In the data rows, the value 128 means zero.
Here is a table of points, one per row:
[142 145 146 143 121 120 130 126 187 142 159 141  83 137 186  34  99 160 169 106 112 145 135 163 124  69 232  70 169 179 146 156  91 142 101  58 118 105  70 155  95 101 135  86 164 133 170 172 184 103 116 135  86 161  84 112 162 127 200  95 169 111]
[189 163 144  32 181 186 190 133 145 124 103 153  75 157 112 175 130 155 137 163 157 133 142 119 162 130 172 175 134  95 156  46  89 113 127 240 128 164 118 131 186 104 123 196  80 167 190 157 176 151 101  82 151 130 102 149 152  95 112 150  92 166]
[ 30  79 174  98 147 174  94 144  75 138  98 131 134  80 151 107 165 118 143 137 167 137 100  88 137 144 115 113 184 121 107 152 111 106 141 145 133 142 128 114 164 106 129 140 103 106 166 129  98 255 160 103 140  52 127 123 112  70 157  19  83 108]
[183  91 102  96 145 144 158  69  95  95 154 167 156  72 127  67  86 177  69 177 195 119  66 193 136 150 108  68  98 143 102 127 234 118 175 142  98 161 135  98 143 155  84  69 104  84 160  58  92 148  46 101 102 162  89 110 160  83  97 204  74 167]
[101 100 166  61  72 160 105 154 156 162  44 141 170 140 127 150 145 177  58 136 157 120 149 103 154  94 140 101  62 190  65  87 103  39 105 127 173 157 179 104  93 110  99  94  52 171 139 108 141  80 105 144 119  78  92 140 135 112 177 153  43 121]
[133 162 110 161 130 164 133 111 151 126 134 140 125 160 109 179 169 149  76 163 101 110 134 163 143 104 123  75 149 153 149 126  16 137 182 159 135 146 110 125  59 166 143  85  94  32 111  96 109  95 158 195 134 143  73  97  77  84   0  45 167 155]
[ 80 141 214 105 145 141 103 119 168 131 113 135 120 190 139 132  89 135 179  23 138  91 108 136 203 155 105 125 173 163 117 208 154 133 192 154  48 129  59  88 135 152 171 159 145 101 126 172  77  52 128 140  96  74 149 145 110 195 104 158 116 143]
[ 93 221  99 146 123 100  96  92 105 148 118 116  97 126 217 154 146 169 188 128 114 114 133 164 102 134 168 133  79 176  98 107 135 143 155 186 129 109  85  60 156 115  79  93 132 116 111  92 113 103 167 134 198 164 165 142 131 156  75 129 176  47]
[148 119 102  97 117 163 143 219  88 142 103 168  74 136 123 121 223 160 144 129 155 161 148 190 165 126 115 139 129 157 140 142 152 139 120 153 184 222 109 102 121  97 157 132 255  94  69  80 204 120  87 150 109 151 202  85  95 112 123 147 150 155]
[171 101 101 149 120 193 119  85 139  97  66  64 110   0  84 109 160 186 198 115  87  90 105 120 132 177 157  79  45 106 196 148 132 101 168 124 171  94 201 120 101 127 123 147 153 140  53 136  12 151 102  73  74  87  91 123 181 171 109 176 152 172]
[111 124  47 203 160 175 148 188 178 129 146 167 229 172 127 135 110  87 122  75 131  43  79 131 119 154 176 162 111 113 155  80 155  95 142  99 102 152 147  97 130 134 106 145 153 148 125 122 170 130 157  63 106 144 118 130 129 107 154   4  89  90]
[167 109 110 115 156 118  87 150 103 126 136 190 211 144 166 190 185 139 156 171 151  72 158 126 107 118 170 180 130 100 105  81  80 101 150   0 100  54 129 124 142 170 162 145 150 161 191 108 123 145 104 124 115 106 150  71  96  68 116 193 142 166]
[160 145 121 103 136 107  78 105 159 172 117 102 159 154  81 126 208 137 134  70 143 165 130 151 122 109 161 139 137 138 108 182 255 183 130 170 110  43 106 169  68 165 182 105 117 145 132 145 148 110 168 160 171  83 127 124 141  86 110  98  81  82]
[140 123 147 126 118 130 141  99 101 121 120 126  98 154 114 104 131 120  59 161  92  82 179 201 101 129  85 100  68   0 107 146 143 146 139 140 138 130 109 123 165  94 194  97 105  99 162  55 109  95 163 137  95 126 107 125 140  96 243 133 177  68]
[ 88 105 116 118 166 122 112 143 193  83 128 174 107 131 137 134 102 142 168  67 106 133 127  54   0 140  90 186 126 105 148 211 123  96 142 151 140  96 202 106 128  77  53  92  96 102 101 161 207 154 125 129  95 128 144 148 156 108  96 162 125 190]
[107 138 113 170  57 115 137   0  94 204 129  93 137 169 110  78 111 193 139 109 159 147 207 147 155  27 154 197 174  92 113 169  79  30 115 158 108 124  97 119  78 149  89 157 188 104 153 145 156 157 148 138 130 165 147 123 107 215  92 136 140 111]
[131  93 127 168 166 135 144 127 176 176 134  64 118 105 139 129  91 111 137 144 125  60 125   0 147 104 120 110 148 109 115 131 148 127  81 126 187 120   0 136 141 129  72 152 130 134  33 110 167  76 126 162 166 164 172  95 142 100 115 127 128  91]
[255 127  92  94  93 159  80 134  92 136 116 176 151 115 126 118 123  40 167  68 106 124 104  99 108 125  53 174 140 181  67 136  66 131 142  79 115 144 129 146 146  98  75 140  93 105 123 164 150 110 145 121 207 146 138 165 109 188 177 100 147 109]
[ 89 149 142 170 158 131 169 145  88 117 130 161 150 151 119 108 126 106  98 165  72 172 137 163 115 132 105 161 122 151 118  23 132 207 169 178 255  61  82 154  86 123 189 171 125  89 175 115 122 142  97 113 141 111 105 111 100 181 211 170  69 180]
[107 153 163 114  71  50 152  82 106  94 131 139 132 107 115 186 120 149  81 118 150 122  96  88  35 173 119 101 173 115 194 161 106 204  77 126 117 135 190 109 108 155 169 188 178 123 101 116  96 103 104 110 105 248 100 109 103 182 181 129  53  97]
[114  92 207 130 108 155 108  94 118  60 147 137 115 135 126 117 127  15 128 255 145 108 143  63  99 205 115 143  88 156  99  74 123 100 115 119  40 100 135 147 122 115  83  70 239 148 158 148 175 113 140 170 143 109 142 204 116 176 135  76 116 122]
[111 183 116  93 109 114 159 129  97  64 196 157 143 103 118 139 105 184  20  75  79 249 133 119 141 153 143 166 135 129 140 155 127 119 126 111 120 125  58 153 110 136 120 130 161 201 106 128  34 144 128 177 115 114 183 160 185  75 128  81 164 138]
[172 110 113 214 135 137 133 146 136 101 184   0 138 147 157 179 108 108 133  79 121 141 127 139 126 162 154 109 151 149 122 113 103 119 148 120 122 144 176 117 136 105 117 112 101 140 163 115 133 137 106 155 136 115 168 169 119 106 194 151 118 151]
[111 186 137 141  68 145 181 119 118 107 152 148  95 122 110 161  98 140 154 108 125 220 194  49 152 108  13 156 128  93 148 110 151 192 132  71 121 156 141 133 158 255 192  38 104 137  92 149 106 122 109  10  92 143 132 138 133 117 156 132 156 146]
[128 141 188 220 116 112  72 148 162 111  70 137 147 112  77 207  42 187 150 160 180 139  49 221 153 125  99 105  67 153 189 222 154 110 148 146 100 180 134 246 130 120 201 122 145 100  37 150 114 178 111 121 190 100 108  53 194 128 117 187 177 128]
[ 70   0  91 104 167 105 106 152 155 133 129 131 134 118 111 124 178 138 179  95  78 179  82 167 170 141 170 126 196 114 109  76  36 176  51 128  84 109  96 109 148 155  96 116  83 130 192 121 193  59 135 134 150 144 182 160 149 198 102  97 183  43]
[121 186  27 136 171  73  93 172 165 178  76 114 127  77 118  71 119 112 107 134 138 167 144  96 147 173  91  73  90 130  83 201  61  97 148 120  70  98 168 180 165  96  98 175 124 202 147 116 181 144 184 113  66  75 170  90 124 168  83 162  47 144]
[139 125 159 117  85 163 125 157 151 180 115 130  85 179 179  40 137 104  28 159 130 136  78 100 182 121 135 178 124 115 237  66 205 154 120  82 146 131 143 116 152 106 170 172  82 100 182 124  84 116 139 155 134 123 149 165  54  82  85 187 176 102]
[ 72 104 133 129 155 117 138 169  75 113 101 127  99 119 172 153 112  10 157 123 129 126 132 145 167  49 142 134 154 143 220 159 164  87 123 117 120 104 172 139 158 136  86 137 114 193 111  16 169  97 155 168 159 130   0 183 151 142 113 123 152 169]
[134 158 148  89 146  36 106 158 108 197 217 157 139 142 150 128  84 116 217 125 110  66 196 139 140 162 111  94 126 171 179  92 137 136  30 147 138 122 179 169 117 137  52 146  90 115 143 131 101 144 161 172  97 123 152  83 114 146 139  93 135 136]
[ 81 134 113 141 120 123 210 128  99  76 134 137 109  95 109 140  96 113  97 135  78 110 141 196 142 147 128 158 165 107   0 124 179 164  67 109 155 162 182 107 129 182 167 164 114 115  93 255  89 136 186 136 152 154  82 110  91  78 112 184 141 134]
[125 142 128 114 136  32 145 108 111 115 199 128 129 167  60 101 168  60 103 171 164 112 116  88 109  56 130  65 121  95 113  86 150 149 135 118 164 177 162 100 128   0 181 120  98 162  82 166  61 148  36  72 121 141 149 152 129 146  99 100 158 156]
Along one direction, these points spread out more than along any other. Take the direction at right angles to it along which they spread out most. Go by this last direction. How far along it is each point below, from 0 to 99? 50 is the average, and the first point above lies past it. One standard deviation of the points above along it is 16.
[ 72 104 133 129 155 117 138 169  75 113 101 127  99 119 172 153 112  10 157 123 129 126 132 145 167  49 142 134 154 143 220 159 164  87 123 117 120 104 172 139 158 136  86 137 114 193 111  16 169  97 155 168 159 130   0 183 151 142 113 123 152 169] -> 53
[160 145 121 103 136 107  78 105 159 172 117 102 159 154  81 126 208 137 134  70 143 165 130 151 122 109 161 139 137 138 108 182 255 183 130 170 110  43 106 169  68 165 182 105 117 145 132 145 148 110 168 160 171  83 127 124 141  86 110  98  81  82] -> 60
[148 119 102  97 117 163 143 219  88 142 103 168  74 136 123 121 223 160 144 129 155 161 148 190 165 126 115 139 129 157 140 142 152 139 120 153 184 222 109 102 121  97 157 132 255  94  69  80 204 120  87 150 109 151 202  85  95 112 123 147 150 155] -> 49
[131  93 127 168 166 135 144 127 176 176 134  64 118 105 139 129  91 111 137 144 125  60 125   0 147 104 120 110 148 109 115 131 148 127  81 126 187 120   0 136 141 129  72 152 130 134  33 110 167  76 126 162 166 164 172  95 142 100 115 127 128  91] -> 58
[111 183 116  93 109 114 159 129  97  64 196 157 143 103 118 139 105 184  20  75  79 249 133 119 141 153 143 166 135 129 140 155 127 119 126 111 120 125  58 153 110 136 120 130 161 201 106 128  34 144 128 177 115 114 183 160 185  75 128  81 164 138] -> 47
[139 125 159 117  85 163 125 157 151 180 115 130  85 179 179  40 137 104  28 159 130 136  78 100 182 121 135 178 124 115 237  66 205 154 120  82 146 131 143 116 152 106 170 172  82 100 182 124  84 116 139 155 134 123 149 165  54  82  85 187 176 102] -> 22
[ 88 105 116 118 166 122 112 143 193  83 128 174 107 131 137 134 102 142 168  67 106 133 127  54   0 140  90 186 126 105 148 211 123  96 142 151 140  96 202 106 128  77  53  92  96 102 101 161 207 154 125 129  95 128 144 148 156 108  96 162 125 190] -> 68
[133 162 110 161 130 164 133 111 151 126 134 140 125 160 109 179 169 149  76 163 101 110 134 163 143 104 123  75 149 153 149 126  16 137 182 159 135 146 110 125  59 166 143  85  94  32 111  96 109  95 158 195 134 143  73  97  77  84   0  45 167 155] -> 53
[172 110 113 214 135 137 133 146 136 101 184   0 138 147 157 179 108 108 133  79 121 141 127 139 126 162 154 109 151 149 122 113 103 119 148 120 122 144 176 117 136 105 117 112 101 140 163 115 133 137 106 155 136 115 168 169 119 106 194 151 118 151] -> 49
[101 100 166  61  72 160 105 154 156 162  44 141 170 140 127 150 145 177  58 136 157 120 149 103 154  94 140 101  62 190  65  87 103  39 105 127 173 157 179 104  93 110  99  94  52 171 139 108 141  80 105 144 119  78  92 140 135 112 177 153  43 121] -> 43
[111 124  47 203 160 175 148 188 178 129 146 167 229 172 127 135 110  87 122  75 131  43  79 131 119 154 176 162 111 113 155  80 155  95 142  99 102 152 147  97 130 134 106 145 153 148 125 122 170 130 157  63 106 144 118 130 129 107 154   4  89  90] -> 46
[ 81 134 113 141 120 123 210 128  99  76 134 137 109  95 109 140  96 113  97 135  78 110 141 196 142 147 128 158 165 107   0 124 179 164  67 109 155 162 182 107 129 182 167 164 114 115  93 255  89 136 186 136 152 154  82 110  91  78 112 184 141 134] -> 36
